128 stands for zero in the data rows.
Here are some points:
[145 118 174 134 145 136  70  94 136 151 165 120 145 117 172  82 150 124  70 184 135  79 149 111
 127 124 103 125]
[107  89  88 110 167 105 111  95 200 194  87 180  69 131  41 139 119 142 153 161 132 158  90 159
  63 156  99 122]
[ 97  94 103 119 153 133  79 161  75  79 102 167 101  88  58 145  69  85 156 117 180 113 142 122
 120 161 164 198]
[132 127 150 105 195 132 143 129 145 136 159 136 105 108 222 166 140 105  63  94  63 124 112 144
 143 125 150 145]
[160 109 196 118  67 166 108 120 110  77 117 157 205  93 173 116 110 106 138 217  86 172  62 134
 206 131 110 144]
[242 166 223 185  96  90 212 194 130  60 119  98 158  83 197 167 145  72 120 145  88 170 101 127
 239  55 137 111]
[167 131  54 146 134 199 155 113  69  75 141  67  88 142 165 100  87 145 131 199 117 213  74  91
 212 131 139 126]
[149 133 102 109 112 171  23  79 127 185  75 142 129 161  23 120 147 165  57  79  79  46  97 154
  57 208 149 132]
[ 42 135 154 205 173 100  88 167 138 161 155 186 109  96  83 152 130 167 186 104 152 152 152  87
 117 169 107 141]
[ 92 121 127 157 168 162 129 128 160 136  90 151 124  95  60 146 119 160 177  79 116 141 168 124
  83 171 133 141]
[ 82 178 135  69 149  86 131 114 187 152 202 146 122 117 120  92 135 134  87 133  81 125 145 111
 121 178  93 155]
[174  96 135 148  81 133 122 182  55  26   9  76 183 177 164  93  77 154 156 164 173 100 127 172
 147  83 163 207]
[ 76 108  71 124 109 139 102 161  53 151 112 144  98 217  47 200 200 120 157 169 182  95  97 126
 123 124 169 148]
[ 94  68 165 121 125 131  73 123 148 173 139 128 110 113 119 107 162  93 144  70  98 115  91 139
 119 137  90 132]
[153  93 126 125  58 109 197 183 114  80 181  53 110 161 185 119 119 130 168 208 128 128 117 140
 129  54 187 130]
[ 43 171 105  89 182 101 159 202 152  75 164  87  64 136 143 143 138 167 162 112 132 108 104 125
 161 141 142 185]
[173 170 191 122 132  75 174  83 198 128 142  65 186 100 206  35 160 161 108 182 107 135 175 113
 185 158 120  55]
[111 129  86 153  63 145 128 180 122  56  55 144 140  52 115 101 138 151 155 121 141 117 162 102
  82 114 125 122]
[182 138 122 141 125 199 181 129 169 141  99 188 169 149 246  71 121  94 114  98  32  88 101 109
 166 136 126  55]
[202 193 157 118 120 104  97 145 206 134 178  85 162  75 148  74 140 132 116 154 101 111  69 126
 135 134 108  99]
[153 170 137 144 144  86 125 146 157 124 170 117 146  96 189 124 101 184 188  98 108 199 137 126
 152 163 168 154]
[105 113  27 109 177 180  36  98 149 148 151 140 125 170  51 146 125 182 126 103 142  38 132  99
  67 184 115 111]
[116 134 102 100 142 109 112  91 109 172 154 168 111  53  83 116 175 125 126 121 106  95 120 162
 135 206 143 157]
[ 96 137  80 134 129 137 124  66 158 212 157 126 138  98  64 121 198 156 133 153 142  17 124 110
  80  85 153 154]
[151  97 180 158 118 126 136 114 150  30 117 135 205 215 171 149 119 170 101 140  73 156 132 158
 141 133 117  98]
[ 94 180 147 143 157  45  33  65 148 155 132 154 130 103 143 166 125 118 142 144 114  95 153 148
 117 147 129 137]
[ 45 111 113 140 216 106 106 148 138 102 103  98 104 101  30 122 148 131 122  76 213  98 122 135
 116 165 106 212]
[129 121  92 144  88 158 103 123 154 141 104 152 166 142  66 127 109 119 140  93 152 119 108 128
  77 135 109  57]
[111  90  49 167  78 170  82 105 160 128  68  76 102 172 103 115  52 107 144 165 140 178  77 109
 149  87 100 164]
[ 82 148 151 145 170  91  62  68 187 183 139 154 151 134 165 146 167  68  85 124 118 122 166  98
  87 125 123 116]
[ 67 165 109 147 140  78  78 181 131 135 128 184 125 112  96  93 201 148 142  70 165  84 134 100
 120 160  42  88]
[191 104 209 166  93 189 120 125 206  57  85 135  94 122 240 109 102  93 109 166  81 168 202 153
 196 106 138  65]
[ 58 142  48 136 197 112 142 180 125 128 140 145  37 106   0 214 134 127 173  81 255 107  93 148
 110 144 106 182]
[113  71 116 123 143  87  71  83 142 218  47 194 137 149 107 118 137 175  55 128 114 160 112 158
  97 180 108  83]
[ 47 108 117  96 112 104 109 130 108 134 112 135  87 109  89 205 169 153 174  46 213 128 162  57
  72 159 123 161]
[173 130  82  70 136 106  61 153 130 167  79 172 149 161 157 110  74  85  74 136  71 149 103 172
 154 122 160  75]
[ 57 124 109 163  81 149 100 165  81  65  60 134  79  96  75 173 122 109 237 107 158 118  96 145
 117 138 110 134]
[ 75 148 104  95 165 136 110 198 133 171 153 172  48 106  48 167 162 116 125  71 141  57 157  93
 107 190  78 102]
[ 64 129 147 134 217 181  65 128 116 174 119 177 148 126 129 131 206 128 109  51 132  72  98 130
 110 176  81 148]
[159 175 144 156 125 140 124 142 124  95  93 102 128  78 164 146 109  69 112  55 178 185  91 125
 116 169 120  87]
[110 121  79  92 105  78  48 123 114 138 110 133 113 135  81 112  99  49 118 118 164  96 205 107
 100 146 133 185]
[133  15  68  51 144 210 127  96 154 152  84 143 125 156  89 103 200 127  47 118  93 121 123 162
  39 142 204 105]
[184 213 255 140 118  91 210 112 135 131 205 124 114 105 254  70 125 110  62 171  76 137 192 134
 189  91 192 123]
[ 79 143 128 112 182 166  63 128 157 185 103 107 107 194  60  92 152 108 100  66 173  86 140 176
  94 133 101 124]
[ 81 123 128 120 140 172  77 186  52 191  56 160 113 163  84 202  84 119 169  53 153  97 121  91
 110 198 145 176]
[154 105 206 105 111 169  88  42 139  78 143  63 158 186 137 128  90 108 102 163  82 178 120 101
 133 115 115  99]
[ 96  73  70 107 172 163 130  60 139 201  94 147 119 190  22 122 159 165 137 168  87  90 185 110
  43 121  77  97]
Then 10 other points, each followed by its number:
[ 94 134 118  84 121 146 189  81 182 182 183  85 105  84 122 109 158 107  99 161 149 116 181 153
  90 103  92  69] 0
[150  82 208 167 198 138 154  82  94 125 148 120 182 157 171 103 131 117  95 225 106 174  97 134
 167 167 133 106] 1
[136 128 194 155 116 107 212 179  82  41  98  37  69 198 163 126  87  55 218 181 202 170  46  54
 178 126 174  87] 2
[ 98  44  77 133 158 165 118 153 116 143 117 124  37 162  80  95 121 140 136  82 127 147  96 196
  63 132 150 136] 3
[140 155 123 127 160 110  84 147 114 255 166 145 149  77 193  90 178 119 146 153  46 138 238 168
 160  80  93  95] 4
[ 90  60 182 104 119  85 180 151 124 132 150 114 185 105  61 123 153  82  97 125 207 147 147 136
 170 142  88 168] 5
[153 197  85 116  63 172  70  69 116 120 164 115 130 154  62 113 126 155 188  83  89 166 131  97
 124 159 123 154] 6
[140 118  98 161  97 128 143 164 106 102 135 134 138 112 185 140 128 155 141 117 156 174 121 155
 154 100 199 154] 7
[140 137 142 103 101 148 152 121 154  50 152  75  95 151 156 121 207  58 104 192 135 183 133 151
 126  86 112 130] 8
[133 177 112  94 128 185 110 155 133 183  97 132 155  71  88 165 121 178 132  42 214 103 101 105
  46 157 158 165] 9
Which of these numbered points is nearest to each point below, looking only along the 3 directions in which the first points spread most? Its number follows each.
[ 82 147  25 152  78 151 167 126 119 159  68 103 145 181  53 170 166 134 123 159 131 105 133  65
  67 111  98 139] > 3
[130  87 126  99 165  66 145 145 139  89 164 116 148  82 142 147 116 116 165 144 177 132 128 107
  82 125  63 114] > 5
[146 175 139 170 128  65 144 144 153 134 167 154  68 120  96 127 130 130 151 133 157 168 124 172
 135 118 101 171] > 5
[190 140 246  92  29 192 133  76 183 158 112 111 223 145 207 126 126 140  81 191  18 170 166 147
 157 104 169  94] > 1
[159 147 197 208  90  75 255 164  68   0 135  54 168 134 181 172  94 118 178 207 150 233 149 164
 200  64 161 102] > 2
[146 131 115 194 141 114 158 168 122  80 107  63 122 124 171 150 125 140 130 132 213 244  98 118
 142 169 100 128] > 7
[ 25 133 139 162 109 159 175 221  81   3  91  76  75 176  68 171  89  68 213 127 238 176 107 109
 173  67 196 201] > 2
[138 110 113 133 121 121  86 193 116 141 194 150 125  48  71 124 139  80 118 114 147 164 134  93
 124 131 107 155] > 5
[126 101 147 141 165  93 112  72 181 158 132 167  54 108 162 119  97 199 127 119  71 105 186 196
  88 132  96  99] > 0
[204 111 159 145 104 160  70 118 129 170  84 146 199 185 193  87 116 183  49 120   0 198 160 152
  96  91 177 104] > 1
[ 54  76  88 180 173 113 136 145 163 161 159  91  45 171  79  96 136  72 120  99 157  88  89  82
  98 167 152 143] > 9
[127 139 106 130 117 159 191 189 157  67 142 138 154 141 140 102 119 130 166 132 152 187  92 146
  69  82 158 177] > 7
[216 206 210 152 174  98 134  97 179 180 178  91 155 115 167 121 175 151  71  76  50 114 191 164
 197 136 128  58] > 4
[127 227 166 141 120  70 133 123 255 184 191 176 157 149 192  58  94 138  41 145   0  95 113 147
 149  53  94 114] > 4
[ 86 132 100  42 152 115  51  79 192 255 115 170  89  78 118 125 117 188  57  78 114 130 136 172
 149 127 148  94] > 0
[183 140 215  67 169  86 117 109 152 160 156 147 146 103 192 133 149 116  69 160  64  82 208 181
 128  73  98 126] > 4
[120  84  95 156  78 122 123 110 112 199 110 180 133 142 145 114 129 146  88  95 146 136 113 122
  83  96 137 164] > 6
[102 139 179 188 103 146 191 191  44   0 118  68 138 134  87 108  45 103 216 139 255 142 114 119
 158 148 130 202] > 2
[134  82  45 175 112 144  69 109  86 138  42  83 131 166  91 104  36  86 138  69 141 107  84 162
  92 144  61 183] > 3
[105  94  72 127 126 178  97  88  98 155  46 108 114 143  90 131 116 129 157  96 108 121  98 106
  32 145 129 118] > 3
[ 22 109  69 148 156  81  71 127 105 177  96 120  77  91 127 142 148 134 155  53 181 100  83 125
  98  96 108 206] > 9
[216 112 170 173 110  93 175 129  71  50 142  77 170 152 177  68  36 133 192 178 112 255 125 160
 205  72 147 116] > 2
[ 65 179  70 102 181 171 111  84 100 201 116 161  71  29 102 128 151 160 138  24 231   6 157 135
  88 182 108 216] > 9
Now 10 new points, numbered from 0 again:
[111 143 119 136  68  83 140 159  78 102 105 102 134 145 137 185 143 168 129 183  71 130 117  64
  95 116 176 100] 0
[215 153 200 167  98  13 226 168 192  71 169  62 192 145 255  25 147 136 119 168  96 183 200 168
 217  64  68  83] 1
[162 106  58  98 123 142 178 210  83  44 152 131 172  98 155 122  90 116 138 166 160 122 119 131
 151 102 211 124] 2
[139 196 183 128 138 103 173 231 116  55 128 128 122  86  95 127 105 110 148 116 156 156 117 122
 150 136 168 140] 3
[155 165 151 110  82 101 118 143  69 101 117 131  98 138 139 123 125 154 112 129  46 150 140  98
 127 142 125 103] 4
[  7 102  40 113 167  96 123 109 153 215 121 145  81  89   0 160 166 156 168  67 199  84 130 112
  47 152 121 164] 5
[ 51 165 107 164 137 170 128  46 118 133 111 109  98 189  37 143 129  55 162  41 206  85 107 131
  80 152 100 194] 6
[232 145 237  64 107 129 150 109 186 136 185 187 145  95 235  25 155 137  79 255   0 112 171 154
 192  81 162  49] 7
[128 134 209  69  95 142 149 117 130 116 146 119 136 118 190 113 159  99 132 168 114 108 161 152
 200 135 105  89] 8
[209 134 214 123  99 156 197 114 159 171 176 147 129 152 178 129 101 125 150 125 127  91 123 160
 188  63 124 192] 9
Which of these numbered points is nearest to each point below, looking only along the 3 directions in which the first points spread most? Its number follows each.
[179 131 142 131 177 156 120 122 155 146  98  91 166 101 203  67 147 144 101 132 163 128 164  69
 190 133 171  47] > 8
[ 85 122  39 145 162 116  88 158  83 124 112 154 156 121  98 191 110 103 135 107 160 109 134  66
  17 172  89 115] > 6
[  0  71  95  77 214 154  39 104 157 235 138 221 128 188   0 208 162 146 128  38 216  19  72 100
 104 211  86 145] > 5
[134 136 189 130 185  87 169  19 148 183 202  82 166 148 191  59  86 173  90 170 121 170 143 142
 182  36  87 168] > 8
[166 115 113 162  56 161 151 197  24 104 101  80 141 124 132 166  72 145 140 177 164 155 113 155
 197  88 165 101] > 2
[ 89 187 147 132 132  83 196 166 127  27 204  93 127 151 139 122 113 117 174  93 189 181  51 126
 140 139 162 192] > 3
[114 190  77 165 117 156 149 130  45  36  72  78 162 143 156 132  24 123 130 158 181 186 157 135
 191 118 161 141] > 2
[204 153 200  90 142 124 153 132 102  35 198 115 129 144 177 194  82 123 100 145 134 181  95 105
 103  90 189 152] > 9
[ 51  40  47 165 144 191 115 133  61 135 130 149  96 118  84  84 123 146 133 101 171 122  83 105
  49 151 169 178] > 6
[255 170 183 107 122 115 163 158  96  55 128 116 185  83 255  86  66 128 104 221 117 192 139 107
 199  38 146  38] > 1
[  0 114  64 112 159 103  88 155 150 172 147 120  91  59   0 120  89  52 130  79 210  49 103  85
  29 176  86 111] > 5
[146 180 124 194 161  63 190 177  91  67 179  45  41  84  92 124 170 129 208 150 255 211 153 120
 150  76 143 191] > 3
[ 30 136  10 166 128 161  76 104 120 209 113 210  83  97   0 241 168 141 143  68 151 103 112 132
  14 158 132 151] > 5
[ 59  90  17  57 143 156  44 111 157 194 175 187 149  90  38 149 176 163 113  69 107  65  81 161
  84 202 116 169] > 5
[126 132 152 132 113 122 130 197 151 133 140 108 187 144 122 100 107 175 114 125 119 165 120 173
 136 111 128  93] > 4
[129  92 107 158 125 184 106  99 121  88 129 103 167 136 105 144 138 121 103 171 212 171 152 146
 173 126 151 135] > 0
[225 181 255 127  73 124 164 115 152 115 118 107 160 107 255  79 129 110 117 247  40 158 137 116
 209  51 106  47] > 1
[ 65 124  61 164 201 152 113 104  78 185 135 129  90 149  33 136 191 179 134  56 187  49  35 154
  49 170 134 185] > 5
[136  77 126 136 114 118 132 129  34   5  65  67 138 145 108 146 183  72 152 152 147 140 138 118
 192  95 154  97] > 2
[255 116 255 138 145 191 158 177 193  67 144 147 196 117 255 104  57  91 130 221  22 255 149 195
 161 103 163  67] > 1
[177 163 124 162 168 126 125  69 155 128 142  91 131 152 133 117 134 151 128 130 105 169 141 138
 114 140 167 137] > 4
[ 24 148 110 110 158  83  80 104 146 195 170 190 133  76  64 125 137 149 171 117 165 109 121 131
  75 185 104 167] > 5
[ 60 122 167 133 114 139  78 180 188 162 139  80 193  79 110 115 102  82 150 146 130 103 117 102
 154 141 150  73] > 4
